Each pair is two rows. How far apart are they, by a hidden measure? 0 means very close, and 20 very far. Two or three weighted sums of its numbers give each row a place; it is the straight-line distance between the places.
[-17   8 -16 -33  28 -18   2  -1 -29  30 -36  -3 -30 -36]
[  9  12   6 -21  12  41   2 -24  28 -17  16  17   6  -7] >> 8
[-55 -21  30 -28 -10 -12  -4  19 -13  17 -54 -34  24 -18]
[-20   0 -13 -19  38 -22   0   0 -30  16 -24  -5  -7 -28] >> 8
[ 15  11   8 -13  20  15  10   4   3  14 -13   4  13 -32]
[-41 -18  10  -5   0 -39  -6  12 -18  13 -52 -33  12 -10] >> 9
[-19  10  -4 -34  36  -9  11   9 -22  39 -23  22  18 -32]
[ 41  -5 -32  39 -24  36   2 -14  20  -3  51 -10 -54  53] >> 5
[ 27   1  14  -6  11  54  -7  10  28  -4   8  20   4 -11]
[ 36   7 -24  30 -40  34   5 -11  27  -6  31   0 -10  27] >> 5
[ 13   7  -2  -1  -1  33  -1 -13   6  -3  35   0 -18   9]
[  0   8  21  -7  19  15   6   8 -15  24  -5   5  23 -13] >> 1
[-54 -10   9   7 -17 -78 -14  16  18 -25  -9  -6   1  10]
[ 40  18 -40  23   0  36  11 -35  37 -14  27  16 -18  11] >> 10
[-71 -36  40   6 -32 -75 -32  45  10 -31 -27 -15  33   6]
[ 48  10 -27  49 -10  46  11  -8  35  -7  26  13  -2  13] >> 12
[ -2  12   6 -42  44  34   7   7  10   6 -34  23   3 -54]
[ 32  17  -7  28  -5  33  17   1  16  -1  10   4  -4 -19] >> 4
[  5  13  10 -15  19   4  11   6 -16  40   2  21   0 -17]
[-11   1   0 -34  45   7   8   7 -18  17 -43  -8   1 -50] >> 2
[ -2   6   0 -10  20 -29  -2  -5 -42  14 -12  -6   5 -22]
[ 26  -1   2  27 -16  62 -36  -6  79 -90  14  18  -6   0] >> 3
[  7   3   8 -18   3  -6   7  17 -16  25  10   6  31  -7]
[ 28  -4 -14  67 -55  46 -23 -41  96 -80  24  -1 -22  34] >> 8
[ -6   1   5 -18   8 -63 -18   3 -26 -17  16  18  16  -1]
[ 32  11  12   2  21 -41  21   5 -46  17  50  -5   8  21] >> 5
[-44 -21   6   6 -30 -54 -26  11  -2 -28 -22 -16   3   4]
[  8   8  -5 -10  13 -24  15 -16 -37  23 -19  21 -35 -32] >> 11
[  5  12  -3 -21  14  23  13   0  14   5 -23   1  28 -36]
[ 16  14   3  -6  15 -42   6  -7 -53  15  15  11  -3   1] >> 4
[-16   5  12 -36  -5 -37  -6  20 -35  24 -14   3  27 -13]
[ 41  18 -32  21 -20  45  22 -35  37 -10  35  24  -8  16] >> 7
[ 15  14  17 -23  43  34 -18 -37  39 -67   2  32  42 -20]
[-22   9 -11 -16   3 -36  10 -20 -14  17 -30  23 -30  -6] >> 6
[-25  10 -10 -37  34   3   9   5 -19  27 -41  10 -17 -49]
[ 18   9   1  -7  10 -32  17   6 -38  33  18  12  -1   2] >> 12
[ -4  18  12 -24  29  44 -11 -28  33 -35  -6  26  35 -23]
[-21  -6  24 -33  32  31  20   1   8  14 -39 -37  62 -48] >> 9
[-76   0  12   9  -6 -26   1  16   1  10 -58  -3  24  14]
[-10   0  10 -22  24 -14  -3   7 -22  21 -33 -18   9 -33] >> 14
[ 42  12 -46  65 -61  54   5 -63  94 -69  27  12 -16  29]
[-10   2  10 -35  27  33  18   2   6   5 -47 -30  51 -64] >> 5
[ 21   8   1   1  14  43   5  -8  33 -10   7  18  16 -15]
[ 14   8   9 -19  23  26   5 -11   8  10  19  12  12  -6] >> 2
[ 27  -7  -2   6  -9  -1  15  15 -15  27  33 -27 -22  24]
[ 52  16  -9  33  -2  -5  12  17 -32  40  70  19 -28  55] >> 10
[ 29   9 -22   7  18  52  19 -48  26 -14  21  11  22  -3]
[ -9  16  -3 -24  27   7   8   6 -15  25 -26  28   0 -43] >> 11
[ 15   8  -6  -8   7  65   0  -5  74 -48 -21  25  21 -67]
[ -2   8  28 -17  21  14  13  -6 -11   8   8  10  10  -3] >> 8
[-36   3  18  10 -27 -54  -8  39 -16 -12  -1   9   6   0]
[-50 -26  34 -23   4 -10   1  14 -23  11 -55 -50  35 -24] >> 11
[ 39  -1 -22  27 -13  17   6 -12  10   1  36   8 -52  32]
[-51 -24  20   0 -38 -67 -31  24   4 -36 -24 -13  21   8] >> 5
[ 47   9 -10  45 -13   6   7   9 -17  12  41  12  -4  46]
[ 23   8   0  12  10 -18   1   1 -48  29  10  14  11 -10] >> 1
[-81 -44  37  24 -24 -36 -18  31  11   2 -63 -50  51  22]
[ 35   5  -8  -1  -6  19   4   3   1  21  43  -1 -24  28] >> 15
[ 35  -5 -22  41 -51  29  -2  -6  36 -27  33  -7 -24  45]
[ 14  10   2 -19  38  19   9   7  -4  28 -14   4  19 -30] >> 4
[ 36  -9 -47  51 -64  27 -17 -53  71 -72  29 -17 -66  57]
[-28  -1 -10   1   2 -63  -1 -19  10 -21  -1  17 -13   3] >> 3
[-17  -4  -9 -23  -2 -45 -14  -8 -21  -8  -9  -2 -11  -8]
[-65 -40  36 -17 -41 -32 -15  26  -8  -7 -56 -51  49  -4] >> 4
[-12   0  10 -29  34   9   8  10 -16  20 -40 -17  14 -51]
[15 11 -2 -1  7 37  0 -2 10 -7 25 15  2  4] >> 4
[ 15   4   2 -32  10  -8   5  11 -23  26   1   8  13 -24]
[-11   3  11 -16   0 -43  10  21 -24  21  17  13  13  -1] >> 4
[-58 -21  26  35 -71 -72 -30  30  52 -54 -14 -10  27  23]
[ 22   5  -6   1   0  46   5 -74  42 -53  14   9   6   0] >> 16
[-17   2   0 -19   7 -48  -3   2 -37   7  -7   7   0  -9]
[ 19  -7  -7  17 -31  18  -4  -8   2  -4  34 -32 -45  32] >> 2
[ 25  -3 -27  31 -23  31  -6 -48  32 -30  31   5 -48  24]
[ 12  -2 -23  16 -19   6   6  -6  -4  -7  23 -15 -55  19] >> 6
[-66 -20  52  20 -34 -66 -18  60  19 -29  -5  -1  25  10]
[ 46  17 -19   9   3   0   9  10 -16  12  43  20 -39  31] >> 10
[ 15   7   8  -2  17  23  10   5  -2  24  -4   4  21 -30]
[-27 -18   7 -15   5 -45 -23  18 -26   2 -23 -23  14 -16] >> 6
[   8   -1   -6    4   -8   41  -42  -46   67 -104   23    9   11    3]
[ 10   5  -2 -13  22  38   5  -6   4   3  24  14  -2   7] >> 2
[  30   -8  -42   76  -73   28  -19  -60  103 -111   22    3  -24   40]
[-34   4  -3 -24  19 -40   1  -8 -34  14 -20   8 -12 -13] >> 10
[ 18 -11 -29  33 -70  30 -35 -58  71 -89  28 -25 -36  43]
[ 38  14 -19  29 -11  50  18 -33  29 -19  26  18 -23  14] >> 3
[ -9  -8  10 -28  -2 -58 -16   5 -33  10  -9   0  -5 -12]
[-64 -36  44   7 -33 -54 -26  47 -10 -19 -29 -27  43   3] >> 11
[  0   3  14 -21  26 -32 -10  34 -26   6  33  25  -3   5]
[ 10   9  -4  -7   8  30  10  -2   3  15  22   9 -15   8] >> 3
[-27  10  11 -13   6 -51  12  14 -30  10   0  13  10  -5]
[ 21  -3 -23  53 -46  11   0 -12  21 -19  28 -14 -37  51] >> 3
[ -4   6  15 -22  37   8  10   9 -15  16 -24   5  25 -34]
[-84 -40  49  -3 -26 -13  -6  22  -6  12 -68 -58  71   5] >> 9
[ 30  -1 -17   3 -17  39 -16 -33  40 -53  27  -4 -40  28]
[ -2   7  -3 -30  31   8   7   8 -16  26 -26   4   0 -47] >> 7
[ 19  14   4   5  24 -16   3  28 -32  19  48  21  -7  19]
[-85 -45  72  14 -43 -40 -16  42   1  16 -58 -44  84  18] >> 15
[  7   4 -18 -13  14 -24  -6  20 -35  30  14  11  10   0]
[ 16   8   3  -8  23 -15  17  20 -25  34  38   7   1  11] >> 8
[ 27 -11 -34  58 -37  16   6   1  11  12  47 -17 -61  72]
[-16   8  30 -26  48   5  12  11 -17  20 -15   4  54 -16] >> 6
[-37   7   3 -52  41   8  12   8  -3  20 -60  -2  18 -53]
[-18   3  11 -37  46  28  10   6  -3   9 -46   3  30 -66] >> 2
[-96 -22  66  45 -32 -46 -11  47  15 -10 -52 -17  58  31]
[  4  10   2  -4  27  29   9   3  11   5   9  20  19 -17] >> 17
[ 45  10   6  25   0 -21  10   6 -41  41  40  10   4  30]
[ 30   1 -37  12 -10  24  -8 -48   7 -26  28  -5 -70  19] >> 2
[-10  -4   6 -38  17  -4   3  13 -22   9 -31 -11   4 -32]
[ 36  11  10   7  12  -8  11   7 -38  36  29  16   9  14] >> 1
[ 29   7 -19 -12  -8  10  10   5 -14  30  35   7 -91  -8]
[ 17   3   2   0  18  19   8   8  -8  21 -20  -8  12 -41] >> 5
[-15  12 -21 -27  26 -18  11 -13 -25  30 -31  16 -44 -30]
[ 33  -4 -12  52 -27   9   6   4   4   6  31   1  -7  43] >> 1
[  3  12   1 -15  14 -63  18  -2 -37  25  26  14  14   6]
[ -7  10   5 -27  41   0  11   8 -17  27 -32  15  -8 -43] >> 9
[ 27   2   4  14 -36  30   3   9  21   1  15  21   4  -5]
[ 55   5   1  65 -18   9  11   7 -19  16  38   9   6  44] >> 7
[ 10   8  -3   0   3  34 -10 -23  33 -36  16  12 -15   2]
[-13  13  11 -38  33   5   8   8 -12  16  -4  23  11 -16] >> 1
[-13   0  -6 -28  30 -19   0   3 -33  34 -25   0  -3 -30]
[  24  -25  -19   76  -80   32  -39  -49  127 -127   26  -10  -16   44] >> 12
[ -7  16  -5 -31  43  10  11   8 -10  18 -14  30  -5 -33]
[ 24  -6  -5   5 -47  16  -9  -7  11 -20  29 -29 -31  34] >> 10
[ 50  21 -25  74 -18   8   7   7  -8  18  56  25 -42  69]
[-42 -39  28 -34   5  -6  -4  18  -6  11 -50 -64  63 -16] >> 19
[ -8  -9  -7  -2   6 -66 -18  -3 -31  -1   1   2   6  -7]
[ 41  -2  22  29 -14 -14  29 -13 -56  33  43 -13  28  39] >> 14
[ -4  13   1 -26  23 -49   7   9 -42  28   9  12  -8  -4]
[  1  26  32 -34  61  51 -12 -44   8 -42   8  28  44 -11] >> 6
[-17  17  38 -37  56  35   5 -10   4  -7 -15  27  45 -23]
[ 40   4  -6  40 -26  60  -2 -21  72 -29  26  11  -8  10] >> 6
[-21   1  -5 -36  36  13  12   8  -6  20 -56 -14  -6 -60]
[ 38  19 -38  14  -3  25  15 -24   2  11  46  26 -90  26] >> 3
[ 28 -13 -25  48 -58   7 -17 -35  54 -69  23 -14 -42  49]
[ 52   4   6  40  14 -31   8  13 -38  25  70  16 -19  48] >> 6
[ 21  15  -9 -11   5   0   4  22 -21  29  34  24 -17  12]
[-31  -5  -1 -25  17 -46  -7  -4 -28   9 -25  -1 -20 -15] >> 9
[  3  -1   2  -7  23   7  10   8  -6  21 -19 -11  30 -23]
[-27 -24  25 -20  11  -8  -9  16 -20  14 -30 -54  43 -25] >> 3
[ 28   8 -40  71 -60  43   3 -71 105 -89  25  11 -14  27]
[-31  12   4 -58  34  -2   8   9 -11  22 -48  11  21 -49] >> 9
[ 29   6  -5  13 -15  40  -8 -24  35 -30  35   2 -27  21]
[ 42  12  18  33  22 -28   5 -14 -57  26  12  12  10   0] >> 1
[ -3   2  -2 -19   7 -42 -17 -15 -30  -4  -7   1  -1 -10]
[ 28  -7 -19  29 -43  21  -3  -6  23 -12  29  -7 -32  38] >> 2
[-42 -46  57  -6   8 -12  -5  20  -5  15 -51 -68  75 -12]
[-39  -8  24 -33   1 -27  -3  15 -22  25 -51 -23  21 -23] >> 9
[-22   7 -15 -11  31 -44  -2 -14 -31  17 -21   1 -29 -15]
[ 26  12  -9  12   3  14  11   3  -1  26  40  18 -36  17] >> 5
[-56 -29  35 -32  18 -16   1  19 -17  23 -47 -43  51 -22]
[ 35  -3 -43  30 -27  34   3 -19   6  -3  49 -13 -80  45] >> 5
[ 21  10 -10  14   7  22  10  -1   1  10  39   8 -18  13]
[-44  15 -15 -30  33 -27  13  -6 -20  20 -50  16 -22 -17] >> 5
